In the data rows, zero lies at 7.5, halfway between 7 and 8.
Each row below has a hidden score, from 0 to 30, with 15 about the middle. What is it? The score is a weighted sum of the row's numbers plus the product of two more (or one squared), each taken from its middle value.
[ 5 10  9  6 10 10  6  7 10  6  5 10  4  4  9  8  5  4  6 10  9 10 10  5
  6] 13
[ 9  6  8  7  5  7  6 11  4  7  9  7  9  7  8  8  9 11  9  7  7  7  6  9
  9] 16
[ 8  6  9  4  6  6  6 11  4  6  8  7  9  9  6 11  6 10  9  8  6  5  7  8
  7] 14
[ 8  6  5  9  4  8  6  8  5  8 12  8  8  7  7  7  8  8  6  6  7  9  6  6
 10] 12
[5 9 6 8 6 6 8 8 8 9 6 5 9 8 7 9 9 9 9 7 8 6 7 8 9] 16
[ 8 10  5  8  9  6  4  7  7  8  8  7  8  7  6 10 10  6  8  6  9  7  6  8
  8] 20
[ 7  8 10  6 10 12 12  7  9  9  6 10  5  6 10  4  6  5  7 10 11  9  9  8
  7] 21
[ 5 10  9  8 11 10  8  5  7  8  5 11  4  4 11  7  5  4  7 10  9  9  9  6
 10] 16
[ 8  8  8  7  9  5  7  7  7  4  9  7 10 10  6 10  8  9  7  6  4  8  8  9
  7] 12
[ 8  8  7  7  9  7 11  7  7  7  7  7  8 10  7  7 11  9  6  6  7  6  7 12
  7] 17
[ 8  4  9  4  5  9  9 10  9  7  9 11  7  7 12  8  3  8  8 12  6 11 11  3
  8] 19
[ 3  9  9  8  8 10  9  6 12  9  3  9  4  4 10  6  5  4  7 11 10  8 11  5
  6] 13
[ 9  7  9  7  7  7  7 12  7  7  7  7  8 10  7  9  8  8  8  8  8  8  5  8
  7] 17
[11  6  8  9  7  6  5  5  5  8  9  6  9  7  7  9  8  8  8  5  7  6  5  6
  9] 12
[ 8  7  8  5 11 10 10  7  9  7  4 10  5  6 10  6  4  7  6 10  9  8 10  8
  5] 10
[ 9  7  7  7  8  8  9  6  6  8  8  6  9  8  9  9 10  9  8  6  9  5  7 10
  8] 21
[ 8  8  7  8  9 10  6  6  9  7  7 12  6  6 10  7  5  5  8 10  7 11  9  5
  9] 10
[ 8  6  9  9  7  6  7  8  6  5 10  7 10  9  6  7  9 10  7  6  3  8  8 10
  8] 11
[ 7 10  7  8  7  6  6  5  8  7  8  7  8  7  7 10  9  6  6  6 10  7  5  8
  9] 23
[ 6 10  6  9  8  9 11  8 11  9  5 10  6  6 10  6  4  5  8 11 10  9 11  4
  7] 11
[ 7  8  7 10  7  6  4  6  7  8  7  7  8  6  7  9  9  8  8  6  9  6  5  8
  8] 9
[ 9  4  6  8  3  8  4  8  5  7 10  8  8  7  7  7  8 10  9  6  6  6  8  6
  6] 7
[ 8  6  8  9  7  7  8  6  5  8  7  7  9  8  7  6 10 10  8  6  8  4  7 11
  8] 17
[ 6  9  8  5  6  6  6 11  6  8  9  8  8 10  6  9  9  7 10  8  7  8  6  8
  7] 18
[ 8  7  7  8 11 11 10  8  9  7  5 10  5  7  9  3  6  7  4 11  9  8 10  7
  6] 18
[ 8  6  7  8  7  8  8  7  7  8  6  6  8  7  6  7  9 10  9  6  8  4  8 10
  6] 10
[ 9  5 11  7  9 11 11  9  9  7  6 10  5  8 10  5  5  7  5 11 10  9  9  6
  6] 19
[ 5  8 11  7 10 11 12  5  8  8  6 10  5  5  9  3  7  6  8 10  9  8  9  8
  9] 19
[ 7  6  9  8  8  8 10  6  5  8  9  6  9 10  7  5 12  8  8  6  7  5  5 12
 10] 18
[7 7 5 9 7 8 6 6 5 6 8 7 6 9 7 5 8 7 7 6 7 6 7 9 7] 13
[ 7  9  9  7  9 10  8  6  9  8  6 11  5  4  9  7  5  5  6  9  9 11  9  5
  9] 14
[ 7  9  6 10  8  6  5  6  6  6  8  7  8  6  5  8 10  8  8  6  7  6  6  9
  8] 15
[8 9 4 9 4 5 6 7 9 8 6 7 9 6 4 7 9 9 9 7 8 6 8 8 7] 16
[ 7  7  8  6  5  6  4  6  7  8  8  5  9  8  8 10  9  7 10  5  8  7  6  7
 10] 17
[ 7 10  6 10  7 10 10  6 11  9  5 11  5  5  9  5  5  6  8 11  9  9 10  4
  6] 16
[ 6  8  7  9  8 11  9  7 13  9  5  9  5  4  9  5  5  5  8 11  8  9 11  4
  7] 10
[13  5  7 11  7  9  7  7  5  6  8  7  9  8  8  6  9 12  6  7  9  6  7 10
  5] 18
[ 7  6 11  7  9  6  7  9  7  5  8  5  9  9  6  7  9  8  7  6  5  8  7  8
  8] 8
[ 6  8  8  8  8  6  6  6  6  9  9  7  9  7  7 10 10  7  9  6  7  6  5  7
 10] 20
[ 9  7  7  8  8  7 10  5  5  7  7  7  9  9  8  8 10 10  8  6  7  5  7 12
  7] 16
[ 9  6  5  7  7  6  4  9  7  8  9  7  9  8  7 11  8  8  6  6  7  8  6  7
 10] 4
[ 6  8 10  8 11  6  7  8  7  5  7  7  8  9  6  8  8  7  4  7  6  7  7  9
  6] 14
[ 6  9  7  6  8  7  7 11  6  9  8  7  8  7  6  9  8  6 11  7  7  8  6  7
  8] 20
[ 9  6  9  6  7  7 10  6  7  7  8  7  9  9  6  9 10  9  7  6  8  5  6 10
  8] 23
[ 6  9  7  5  8  6  8 10  6  8  7  7  8  9  7 11  7  8  7  7  9  7  6  8
  7] 20
[ 7  7 10  8 10 11 13  5  8  7  7 11  5  6 10  4  6  6  7 10  8  9  9  8
  7] 16
[ 8 10  8  9 10 10  7  6  8  8  8 12  4  4  9  7  5  3  5 10  9 12  8  5
  7] 13
[ 7 10  8 10  7  6  6  5  4  9  8  7  8  6  5  7 10  7 10  6  6  6  5  9
 11] 23
[ 4 11  7  4  8  6  6 12  9  7  7  6  9 11  6 11  8  6  9  7  8  7  7  7
  6] 2
[ 8  9  4  9  6  4  6  6 10  8  5  8  9  7  6  9  7  8  8  7  8  6  8  9
  7] 15
[ 8 11  3  7  6  6  5  8  8 11  5  7  9  7  7  9  8  9 10  7  8  5  8  9
  8] 18
[9 8 7 9 9 7 5 7 8 9 8 6 8 7 7 9 9 6 8 6 8 7 5 7 7] 12
[ 8 10  4  8  6  6  6  7  8  9  5  6  9  8  8  9  9  9  9  6  8  5  7  9
  7] 15
[ 5  9  8  8  7 12 11  5  8  8  9 11  3  5  8  3  5  2  7 10  9 11  9  4
  6] 22
[ 9  4  9  6  7  6  4  7  4  7 10  7 10  7  8 12  8 10  7  6  7  6  7  7
  9] 19
[ 7  7 12  6  9  9  9  7  9  5  7 10  6  6 10  6  4  6  6 10  6 11 11  5
  8] 13
[ 8  8  5  7  7  9  9  7 13 10  6 11  7  6  9  6  3  5  7 11  8 10 11  3
  7] 17
[ 5 10  7  5  8  6  7 12  7  9  7  6  9  9  9 11  7  7  8  7  9  8  6  6
  7] 19
[ 8  6 11  7 10 12 11  6  8  6  6 10  4  5 10  3  7  6  7 11 11  8 10  8
  7] 19
[11  4  4  9  2  5  8  7  7  8 10  7 12  9  9  6  7 11  8  6  6  7  7  7
 12] 20
[ 6  7  9  7  7  7  8 11  8  8  8  5  8  8  8  8  8  7 11  7  9  8  6  7
  6] 13
[ 8  7  9  6  7 12 12  7  7  8  7  9  6  6 11  3  7  5  8  9 10 10  9  6
 10] 27
[ 7  9  3 10  7  7  8  5  7  7  9  8  6  8  6  6  8  7  7  6  7  7  6  8
  5] 12
[ 7  8  8  6  8  7  7 13  8  8  7  6  8  8  9 10  8  7 10  7  9  8  6  7
  6] 15
[ 8  9  5  9  7  6  4  9 10  8  5  6  9  9  7 10  7  9  9  7  7  5  8  7
  7] 9
[ 8  6  5  8  5  7  7  7  6  7 11  7  8  9  5  5  8  7  6  5  7  7  6  8
  9] 18
[ 9  8  8  7 11 12 11  7  7  6  5 10  4  7 11  5  6  7  5 10 10  8 10  8
  6] 16
[ 6  6 11  8  7  6  8  9  6  7 10  7  9  9  7  7  9  8  9  6  6  9  6  9
  9] 20
[ 5  9  6 10  5  8  5  6  6  8  8  7  6  7  6  5  9  6  9  6  7  5  7  8
  6] 13
[ 6  9 10  7 10 11  9  8  8  7  7 11  4  6 10  5  6  5  8 11  7 12 10  7
  7] 18
[ 7  8  7  6  6  5  6 11  8  7  9  7  9  9  7 10  7  8 10  8  5  7  6  6
  6] 12
[ 8  7 10  7  8  7  8  6  7  6  6  6  8  8  5  7 10  9  6  6  9  3  7 12
  6] 16
[ 5 10  9  6  8  9  9 11  9  6  6 11  5  5  9  6  4  5  7 11  9 11 10  6
  7] 23
[ 8  3  9  6  6  7  8  8  5  8  9  5 10 10  8  8  9 12  7  6  7  5  7  8
 10] 23
[ 6  9  8  6  7  6  6 13  7  7  7  6  8  8  6 10  8  7  9  8  8  8  6  7
  7] 15
[ 6 11  9  7  9 10  7  5  9  7  4 10  4  2 10  7  5  4  9 10 11 10  9  4
  6] 19
[ 8  5  9  4 10 10 10  7 10  7  6 10  7  8 11  7  4  8  7 10  7  8 11  5
  8] 21
[ 7  8  9  5  7  7  6 11  6  8  7  5  8  9  6 10  8  8  8  7  8  7  6  7
  7] 12
[ 8  8  4  9  5  5  6  8  8  7  6  6 10  9  9  9  8 10  8  6  6  5  8  8
  8] 11
[ 6  5  6  8  7  8  8  7  8  8 11  6  8  9  7  7  7  7  6  7  6  6  7  5
  9] 17
[ 6 11  7  8  7  8  9  5 10  9  4 11  5  5  9  5  5  5  7 11  9  8 11  7
  7] 20
[ 7  6  9  9 10 12 12  8  8  8  7 10  6  6 11  4  6  7  6 10  9 10 10  6
  7] 18
[ 8  6  7 10  4  5  7  7  8  9  7  6 10  6  7  6  8  9  9  7  8  5  7  8
  8] 16
[ 8 10  4  8  4  6  6  7  8 10  6  5  9  8  6  8  9  9  9  6  8  6  7  8
  9] 17
[ 6  8 11  8 11 10  7  5 11  7  5 10  4  1  8  5  4  3  7 10 12  9  8  4
  6] 11
[ 7  7  9  5  6  6  4  6  5  8  8  6  8  8  7 10  9  9  9  5  6  6  5  8
  9] 7
[ 8  7  8  6  6  7  8 12  6 10  9  7  8  7  7  9  8  8 10  8  7  8  6  7
  7] 15
[ 6  7  9  7  6  6  7 12  7  7  7  6  8  8  5  9  8  9  7  8  8  7  5  8
  7] 15
[11  7  7  5  9  5  6  9  5  7  8  6 10 11  8 12  6  9  7  6  4  8  8  8
  9] 13
[ 5  9  7  8  9  8  7 12  7  8  8  7  7  8  7  8  9  7 10  8  8  8  6  8
  7] 16
[ 9  8  3  9  6  6  8  7  8 10  8  7  9  8  8  9  8  9  7  7  8  7  7  7
 10] 20
[ 8  7  7  8  4  7  8  7  7  7 10  6  8  9  6  7  8  7  7  6  8  8  7  5
  7] 8
[11  7  9  9  9  6  8  7  5  6 10  7  9 10  6  7  8  9  6  6  4  8  7 10
  7] 13
[ 6  8  6  7  6  5  6  9 11 10  6  5  9  9  5  9  8  8  8  7  5  5  7  6
  7] 8
[ 9  9 11  7 11 10 10  6  7  6  8 11  5  7  8  7  4  5  5 11  6 12 10  6
  5] 15
[ 7 11  5  8  6  5  6  7 11 10  5  5  9  9  5 11  7  8  8  7  7  4  8  6
  7] 2
[ 9  8  7  8  8  8 10  7  5  7  7  6  9  8  7  8 10 11  7  6  8  4  7 10
  8] 18
[ 7 10  4 11  6  6  7  6 10 10  7  6  9  7  7  8  8  8  8  7  9  6  7  7
  7] 18
[ 7  6 10  7  6  7  6  9  7  7  9  6 10  9  7  8  8  9  9  6  4  7  7  8
  8] 10
[ 8  5  8  8  7  8 11  8  6  9 10  5  9  9  9  8 10  9  7  7  8  6  6  8
  8] 24
[ 6  9  6 10  6  7  6  8  9  9  6  6  8  7  6  6 10  8  9  7  8  5  7  9
  8] 13
[ 5  8  6  8  8  7  6  8  7  7  8  6  6 10  5  7  8  6  7  7  6  7  6  7
  7] 10
[ 8  7  6  8  7  9  8  7 12  8  4 10  5  4  9  5  3  5  6 11 10  8 11  5
  7] 13
[ 6  9  7 10  9 11 11  4  9  5  8 12  3  5  8  4  6  4  4 11  9 10 10  5
  5] 21
[ 6  8  9  4  7  7  6 12  7  9  8  6  9  8  5 11  8  8 10  7  7  7  7  6
  6] 11
[ 5  7  8  7  7 11  9  6 10  8  8 11  3  6  9  6  4  2  6 10 10 11 10  4
  7] 14
[ 5  9  8  5  7  6  7 10  6  7  7  7  8  9  6  9  8  7 10  7  6  6  7  8
  8] 11
[ 8  7  8  8  9  7  8  9  5  5 10  7  9 10  9  9  8 10  7  6  3  8  7  9
  9] 12
[ 7  7  9  4 10 11 11  6  7  7  6 11  5  6  9  6  6  8  7 10  8  8 11  8
  6] 18
[ 7  7 10  6  6  6  7 12  7  7  8  6  9  9  5  8  8  9  9  7  7  7  5  7
  6] 13
[11  9  9  8  9  6  9  4  4  5  9  7  8  8  5  8  9  9  7  6  5  8  7 10
  5] 10
[ 8 10  9  6 11 10  7  6  9  7  6 11  5  5  9  8  5  3  6 10 10 11 10  4
  7] 20
[ 9  7  6  8  8  7  5  8  6 10  9  7  8  7  7  8  9  6 10  5  8  8  4  7
 11] 14
[ 6  7  8  7  8  6  4  7  5  9  8  5  9  9  7 11  9  8  7  6  7  5  6  6
 10] 18
[ 7  7  7  8  5 11  8  8  9  7  8 11  4  5  8  3  4  4  5 10  9 12  9  4
  6] 20
[ 6  6 10  8  8  6  5  8  6  8 10  5  8  7  8  9 10  7  8  5  8  7  4  6
 10] 16
[ 6  6 11  8  7  7  6  9  8  6  9  7  9  8  6  8  9 10  8  7  5  7  7 10
  9] 14
[ 5  8 10  9  6 12  8  6  6  6  8 11  3  4  8  2  6  5  7 10  8  9 10  5
  8] 15
[ 7  7 10  8 11 10  9  7  9  5  7 11  6  5  9  5  4  5  6 11  6 11 11  7
  6] 12
[ 7  9  9  6 10  6  5  6  4  5  9  7  9 10  6  9  9  9  7  6  4  7  8 11
  7] 12
[ 6 10 10  8 12  9  9  8  9  4  7 11  5  7  9  7  5  6  7 10  6 11 12  6
  6] 3
[ 8  9  7  7  9  7  5  7  6  8  8  7  8  6  7 10 10  7  8  5  8  7  5  7
  9] 15
[ 8  4  7  8  6  6  6  6  8  6 10  7  8  7  4  6  6  8  6  6  8  6  7  8
  5] 7
[10  5  6  6  7  6  8  7  8  7  6  7 10  9  6  9  8 11  5  6  8  5  9  9
  7] 21
[ 5  7  6  8  6  7  7  8  7  9  9  6  7 11  6  5  8  6  7  6  7  7  6  5
  9] 14
[ 6 11  7  8 11  9  6  5 10  8  5 12  5  3  9  8  4  5  6 11 11  9 10  4
  7] 27
[ 8  6  8  6  7  9 10  6  5  9  8  7  8  8  7  7 10 10  8  6  8  6  6 12
 10] 8
[10  6  3  7  4  4  5  9 10 11  7  6 11 10  6 10  6  9  7  7  7  6  8  6
 10] 16
[ 4  7  8  9  5  8  9  6  7  6 11  5  7  9  5  6 10  6  7  6  6  8  6  6
  8] 7
[ 9  6  7  6 11 11 11  6  8  5  7 11  6  5 12  6  5  8  6 10 10  9 11  8
  8] 26
[ 7  8  8  8  6 10 11  7 10  9  6 10  5  5 10  6  5  6  7 11  9  9 11  4
  8] 15
[10  7  6  9  7  6  4  6  8  8 10  7 10  7  8  9  8  8  8  6  8  8  6  6
  9] 19
[ 7  4  8  5  7  7  9  9  6  9  8  5  9  9  7  8 10 10  8  6  7  5  7 10
  9] 14
[ 8  8  9  5  9  9  9 11  9  8  6 11  5  5 10  7  2  6  9 11  9 11 10  4
  5] 18
[ 6  8  7  5  9  5  6  8  6  7  8  7  9 10  6  9  8 10  6  6  3  7  8 10
  9] 12
[ 8  9  7  8  5  5  8  6  8 10  6  5  9  8  7  8  8  8  9  6  8  5  7  7
  8] 10
[ 6 10  8  5 11 10  9 12  8  8  5 11  5  6 10  8  3  5  7 12  9 12  9  4
  5] 19
[ 9  9  6  8 10  6  4  6  5  9  7  7  8  7  7 10  9  7  8  6  8  7  4  7
  7] 10
[ 9  7  7  8 12 12 11  7  9  7  5 11  4  4 12  4  5  6  6 11 11  9 10  8
  6] 14
[ 4  7  7  7  6  7  8  4  7  7 10  6  7  8  7  7  8  5  7  6  9  6  6  8
  8] 17
[ 4 12 10  6 10 11  9 10  9  7  6 10  4  4  9  5  5  4  9 12  9 11  9  5
  5] 13
[ 7  9  7  6  9  5  4  6  8  7  5  7  7  7  6 11  9  7  9  5  7  6  7  9
  6] 8
[ 8  8  9  4  9 10  8 12  9  7  6 10  6  6 10  9  3  6  9 11  8 11 11  3
  5] 10
[ 6  7  9  7  6  9  8  9 12  9  5  8  7  5  9  8  3  6  6 11 10  9 11  2
  7] 15
[10  7  6  8 10  8  7  8  5  7  5  6  8 10  8  7  9 10  6  6  8  6  7 10
  6] 12
[ 8  7  8  7 10  9 10  8  9  4  8 11  6  7 10  6  4  8  4 11  5 12 11  7
  7] 15
[ 5  7 10  7  6  6  7 10  7  8  8  6  9  8  6 10  8  9  9  7  6  7  6  6
  8] 15
[ 8  7  7  9  7  9  7  8 12  9  4 10  6  5  9  6  3  7  6 11 10  9 11  3
  6] 15
[ 9  8  8  7  7  6  5  5  7  7  8  7  8  7  6 10  9  7  7  5  8  7  6  8
  8] 14
[ 6  6  9  6  5  7  8 12  6 10 10  5  9  9  8  9  8  8 11  7  6  8  5  6
  9] 15
[ 9  4  9  8  9  6  7  8  5  4 11  7 10 11  9  9  8 12  7  6  3  8  8  9
  8] 18
[ 9  4  9  9  6  8 11  7  8  7 11  6 10  9  8  6 10 10  5  6  8  6  6 10
  9] 28
[ 4 11  8  6 11 11  6  7 11  7  6 10  3  5  9  9  6  3  6 10  9 10  9  4
  7] 17
[ 7  9 10  8 13 10  8  6  8  4  5 11  4  6  8  5  4  7  6 11  6 10 12  7
  4] 8
[ 5 10 11  8 11 11  7  6  9  4  5 11  4  5  8  5  6  6  6 10  6 10 12  7
  6] 9
[6 8 5 8 7 8 7 7 7 7 9 7 7 9 4 6 9 7 5 6 7 6 7 8 6] 12
[ 6  6  8  6  8  5  6  6  8  7  8  6  8  7  7 11  8  8  7  6  7  7  6  6
  8] 14
[7 7 5 9 7 8 6 8 7 7 9 7 7 9 6 7 8 8 5 7 7 7 6 8 7] 10
[ 6  8  5 10  6  6  7  7  9  9  5  6  8  7  8  8  9  9  8  7  9  4  7  8
  9] 19
[ 7  9 11  7 11  9 10  5  8  3  8 10  6  7  7  7  5  7  5 10  5 10 12  7
  5] 3
[ 7  9  5  8  6  6  7  6  8  9  6  5  8  8  6  9  9 10  9  7  6  4  8  8
  6] 7
[ 9  9  5  8  7  9  8  6 10 10  3 10  5  5  8  8  2  6  6 11 10  7 12  3
  5] 11
[11  4  7  8  7  7  9  8  5  8  9  7 10  8  9  7  9 12  6  6  7  6  6  9
  8] 16
[ 6  7  8  4  9  7  7  7  8  9  6  5  9 10  8 10  9  9  7  6  7  4  8 10
  8] 17
[10  6  9  6  7  6  7  6  6  5 10  7 10 10  7 10  7 10  5  6  4  9  8  9
  8] 13
[ 8  7  5  8  8  7  5  8  8  6  8  7  7 10  6  7  7  6  4  6  7  8  6  7
  6] 10
[8 9 4 9 8 7 7 8 8 9 7 7 9 8 8 9 8 9 8 7 6 6 8 7 8] 14
[ 9  7  7  7  8  6  8  7  8  7  7  7  9 10  6  9  9  8  6  6  8  6  6 10
  8] 18
[ 7  9  5  9  5  6  9  8  9 11  8  5  9  8  8  8  9  7  7  7  9  7  6  6
 10] 18
[ 8  7  7  7  8  6  5  6  8  8  8  7  8  8  7 11  9  7  8  6  7  7  6  6
  7] 14
[ 5  9  8  6  8  5  6  8  8  5  7  6  9  8  6  9  9  8  8  6  5  8  8 10
  7] 13
[11  5  8  8  7  7  5  7  5  4  8  7 10  9  7  8  8 12  6  6  5  8  8  9
  7] 11
[ 9  4  9  6  5  7  7 12  7  6  9  7  9  8  8  9  8  9 10  7  9  8  6  8
  7] 16
[6 9 4 9 7 6 8 8 9 9 7 7 8 6 8 9 9 8 9 7 7 6 7 7 7] 17
[ 5  5  8  8  7 11 10  7  9  6  9 10  4  4  9  3  4  5  2 11  9 10  9  5
  7] 6
[ 7 10  5  8  5  5  7  7  8  9  7  6 10  8  7 10  8  8  7  7  8  5  7  8
  8] 17
[ 8  6  7  6  9  8  7  8  8  7  6  7  8  8  8  8 10  9  8  6  7  4  7 11
  7] 11
[ 7  9  7  8  8  6  3  6  6  8  6  6  8  8  7 10  9  8 10  5  7  7  7  8
  8] 15
[ 7  8  7  9 10  9  9  6  8  7  6  6  7  7  6  5 10  8  8  6  9  4  6 12
  6] 12
[10  7  8  8 10  6  7  7  5  5  8  7  9 10  7  8  8  8  7  7  4  8  7  9
  8] 13
[ 9  9  4 10  6  6  7  7  8 10  6  7  8  8  6  6  8  7  7  7  9  6  6  8
  8] 21
[ 4  7 13  5 11 12 10  7 10  8  6  8  5  7 10  6  7  5  7 10 10  8 10  5
  6] 16
[ 6  9  4  9  4  5  8  7 10  9  7  7  9  8  5  8  9  7  7  7  8  7  7  8
  8] 19
[ 8  7  7 10  7  6  5  5  7  8  8  7  9  7  6  9  9  7  7  6  7  7  5  7
  9] 7
[8 8 5 8 6 6 8 6 8 8 7 6 9 8 7 8 9 8 8 7 8 6 7 8 9] 17
[ 8  9  8  7  9  6  8  7  4  6  9  6  8 10  6  8  9  9  7  6  4  8  7  9
  8] 8
[ 7  8  6  9  5  5  8  5  8  9  8  7 10  7  6  8  8  9  8  7  6  5  7  9
 10] 17
[ 8  6  4  9  6  5  8  8  9  9  8  7 10  8  8  9  8  9  8  8  8  7  7  6
  9] 27
